R: a few groups of rows, each row roughly a mix of its group's hidden directions
R (108 x 10)
[[-16  -6 -18 -45 -16 -28  14 -22 -44  44]
 [  2  -4  12 -25  42  11 -55  -1 -36  37]
 [ 33 -26 -15 -11 -39  27  13   2  62  -9]
 [-11 -20  37  -1  -7 -22  38 -13 -47  47]
 [  3  23  53  14  19  13 -40 -35 -11  37]
 [-29  20  44  46  -5 -40  16 -32  -6 -11]
 [  5 -28  29 -13  -3   7 -41 -33 -50  36]
 [-15   6  43 -16  32  -8  -6  -8 -54  44]
 [  7  32 -32  19  15   1  22  36  47 -41]
 [ 21  28  33  36  44  23 -27  35   3 -17]
 [  0 -31 -16   5 -54 -22  51 -16  27  -6]
 [ 30 -16 -28 -54 -14 -12  23 -32 -15  37]
 [  7  28 -30  20   9  13  19  40  47 -42]
 [ 12 -21 -51  11  -5  41 -19  36  38 -16]
 [-32  51 -42   7   2 -16  11  14  28 -40]
 [ 30  -4   1 -17 -21  27   8  14  59 -47]
 [ -5  23  36 -38  15 -15 -16  -4 -59  29]
 [-24  -9 -24  68 -10 -34  26  -3 -24   9]
 [ -1 -40 -31  36 -17 -15 -22  13 -39  43]
 [ 15 -19 -26  49 -25 -24  35  10  30 -36]
 [-38  29  -3 -16  -4 -27  55 -20 -39   9]
 [ -1 -21  14 -38 -29  19 -51 -30  25  29]
 [ -5   3 -17 -29 -53  10 -28 -12  56 -16]
 [  9 -18  43 -41   2  12 -56 -16 -12  27]
 [-36  29  14 -33  -2 -21 -55   4 -38   5]
 [-40   8 -40  22 -41 -26  -2   3  38 -27]
 [ 30 -26  -8 -56 -16 -14  -8 -23 -35  36]
 [ 12 -18 -13 -44 -25 -29  16 -58  11  23]
 [ 16  13  51  17  51  -7  -7  13 -47   3]
 [  3  41  -3  45   4   1  47  18   4 -45]
 [  8  55  -3   8  15 -29  52  11 -21 -28]
 [-34  12  21 -30  11 -30 -16 -37 -48  28]
 [-33  -1  11   9 -22 -52  32 -52  10   9]
 [  1  44 -15  -9  27  35   5  44  40 -22]
 [-14  34  16 -16  54  21 -39   8 -35  17]
 [-36   2 -44  28 -57 -10  25  -8  17  -6]
 [-11  49 -19  26 -50 -30  19 -30 -13   3]
 [ 32 -18   6  21   1  35 -70  -9 -11 -13]
 [-11 -38 -24 -33   5 -18 -13 -20 -44  47]
 [-10  17  33  -7  47   8  57   3  36   4]
 [ 17  -5  26 -46  56   7 -21  -7 -25  30]
 [-19  10  10 -29   8 -32  12 -15 -61  42]
 [ 24  13  13  28   4  51 -17  43  33 -29]
 [ 20 -22  12  -3  17  40 -43  14  52 -24]
 [ -4  38  51  15 -15 -29   2 -21 -45  21]
 [-24 -21 -71 -10  34  18 -23  11  -4   1]
 [ 28   2  27 -23  34  31 -24   6  55 -21]
 [ 23  -2  -3 -17   0  29   0  -5  72 -38]
 [-40   8 -52 -32   9  18   7  47  14   4]
 [-37 -17   8 -24  -4 -15 -17 -20 -47  54]
 [-38  -9  31  25 -55  11 -29 -17  27  15]
 [ 22   9 -18 -57  19  20 -42 -27  28  13]
 [-38   7 -25  -2  39   1 -33  -3 -40  45]
 [ 11 -21 -34 -22 -27  26  14  10  61 -26]
 [-20   3 -42 -65   4   0 -14 -29 -13  26]
 [ 35 -17  21 -20  42  24 -57  -6 -13  15]
 [ -9 -20 -24  43 -32  -8  33  37  31 -31]
 [-18 -15  -7 -53   6  30 -54  -7  22  21]
 [ -5  -5  11 -27  -1 -28   5 -22 -63  47]
 [ 14 -41  -3 -33 -34  13 -47 -25  31  15]
 [-43 -10 -26  27   8  24 -53  26 -21  20]
 [-20   9  30 -14  12 -34   9 -30 -53  41]
 [ 17   5 -37  39 -10  -6  41  19  35 -42]
 [-22   3  21 -39   5 -16 -12 -28 -43  53]
 [ 44 -36  12 -50 -21  21 -30   1  24   8]
 [-23 -17 -23 -44  -6  24 -61  10   6  25]
 [-43  49  23   6  44  12  -6  10  33 -17]
 [-16 -16 -21 -35 -13  28 -57  -9  44   2]
 [ -8 -26   0  50 -14 -17  15  49  38 -22]
 [-10 -18  19 -38   5  -7 -26 -35 -44  47]
 [  2   3  23 -12  15 -31  34 -11 -63  36]
 [-29  56 -16 -15   7  28   5  29  32 -34]
 [-13 -51 -16 -25 -50   7  25  11  31  24]
 [ -4 -32  16 -27   0  41 -51   9 -23  38]
 [  2  13  -8 -45 -56  -6 -36 -33  19  12]
 [  9 -37 -43 -28 -33   6 -10  -4  55   1]
 [ -6 -43 -61 -22 -18  19  14   1  38   1]
 [-31 -10   8   3 -66 -34  39   3 -14   5]
 [ 30 -27  27  46 -51  18 -17 -15  23  -1]
 [-29 -18 -23 -57   7  20 -41   5  35   2]
 [ 60   4  -9   2  -5  16  42  40   1 -33]
 [-26   4  23 -19 -13 -29 -17  -2 -65  36]
 [-23  14 -15  44 -19 -51  44  -7 -22  -4]
 [-12  42   4  27  56  21 -12  -7  32 -30]
 [-26 -23  19  10 -14 -20 -72 -24 -19  -3]
 [ 24  -9  54  23 -17 -31  15 -50 -17   5]
 [ -3 -22  27 -19  20   2 -49 -11 -44  44]
 [ -1 -15   4 -30 -55 -41  43 -24  10  -1]
 [ 34  32   4  39  11 -13  43  11  11 -47]
 [ 38  13  22  33  -3  37  44  31  24 -18]
 [ 28  14  19 -74  22   3 -20 -10 -14  21]
 [ -9 -13  -8 -44  27 -30   2 -22 -36  52]
 [-40  16 -28  37  -5 -52  29 -20 -15  10]
 [-16 -11  31 -39 -16  20 -10 -30 -46  42]
 [-43 -30   1  48  -2  -1  13 -43  34  10]
 [ 38  24  27 -59  33  22   7   9 -22   2]
 [  3  25 -45 -10   3  16  -6   9  59 -43]
 [  4  36  -7  52  20 -20 -10  13  16 -54]
 [  6 -41 -56  -8 -41  -7  33  15  12 -15]
 [-38  -4  -4  70 -17 -24  30  -5 -10  -7]
 [ 10  -3  18 -50  33  16 -26  -8 -38  44]
 [ 35 -14 -27  23  -5  24  28   7  56 -33]
 [-31 -30  40  13 -16 -15 -29 -14 -52  22]
 [ -4 -24 -13  30 -23 -51  40 -32 -29  -6]
 [ -4 -46 -37  -1 -58   2   2   8  38  -4]
 [-16  36  21  55 -18  -7  32  11  25 -34]
 [ 11   5  19  54 -19 -21  61  -4 -21   3]
 [-34  -1   5  32  12 -23  -5  -8 -61  40]]
which group is each row in? (one row of each group first)
[ -9  47  26 -58  32   9 -20   2 -23   2] => <41>
[-12   1  29 -24  22 -19 -16 -32 -55  40] => <100>
[-49  38 -16  33   3  -7  45  10  25 -20] => <6>

[-27  33 -45  -3  47  27 -26  14  25  -9] => <41>
[ 21   4 -29  51   9 -34  12  11  32 -45] => <100>
[ 14  -6 -34 -78   5   6 -12 -10  24   5] => <6>
[  5 -12  69 -18 -27  26  23  -4   9  34] => <100>
[ 20  15  19 -37  -6 -38  49 -40  21  -9] => <41>
[-56  27 -44  10 -45 -17  -6 -11  -1   0] => <6>
[ 23  43  17 -26  36  53 -28  -3 -12   5] => <100>
[ -5  32 -53 -45   2   6  46  -8  16  -4] => <100>
[ 20  49  38  36  40  13  11  22  -3 -23] => <100>
[  7  36  23  43  18  22 -11  37  24 -42] => <100>
[-37 -21  16 -22  -8  -1 -43 -19 -51  32] => <100>
